In the data rows, zero lies at 4.5, halfway between 4 and 5.
Each group lies on its own hidden line, plane or larger flat surface, and each surface passes through zero. There are 2 groups. Groups are numbered from 0 in the order they first appear among the rows asked about.
Each row in order, then its group:
array([7., 9., 3., 3., 7., 1., 7., 3.]) 0
array([4., 5., 3., 6., 5., 3., 4., 3.]) 1
array([6., 8., 4., 4., 6., 2., 6., 4.]) 0
array([3., 7., 1., 8., 6., 0., 4., 2.]) 1
array([3., 6., 2., 7., 6., 0., 4., 2.]) 1
array([3., 2., 5., 5., 3., 6., 3., 5.]) 0
array([2., 1., 5., 6., 2., 7., 2., 5.]) 0
array([7., 9., 4., 3., 7., 1., 7., 3.]) 0
array([6., 7., 4., 3., 6., 2., 6., 4.]) 0
array([4., 6., 3., 6., 5., 2., 4., 3.]) 1
array([3., 2., 5., 5., 3., 6., 3., 5.]) 0
array([2., 0., 6., 6., 2., 8., 2., 6.]) 0
array([5., 3., 6., 3., 4., 7., 5., 6.]) 1
array([3., 2., 5., 5., 3., 6., 3., 5.]) 0
array([3., 1., 5., 6., 3., 7., 3., 5.]) 0
array([7., 9., 3., 3., 7., 1., 7., 3.]) 0
array([3., 1., 5., 6., 3., 7., 3., 5.]) 0
array([6., 7., 4., 4., 6., 2., 6., 4.]) 0
array([3., 1., 5., 6., 3., 7., 3., 5.]) 0
array([4., 6., 3., 6., 5., 2., 4., 3.]) 1
array([6., 8., 4., 3., 6., 2., 6., 4.]) 0
array([3., 2., 5., 5., 3., 6., 3., 5.]) 0
array([2., 1., 5., 6., 2., 7., 2., 5.]) 0
array([3., 7., 1., 8., 6., 0., 4., 2.]) 1
array([4., 6., 3., 6., 5., 2., 4., 3.]) 1
array([5., 4., 6., 3., 4., 6., 5., 6.]) 1
array([3., 2., 5., 5., 3., 7., 3., 5.]) 0
array([3., 7., 2., 8., 6., 0., 4., 2.]) 1
array([2., 1., 6., 6., 2., 8., 2., 5.]) 0
array([6., 7., 4., 4., 6., 3., 6., 4.]) 0
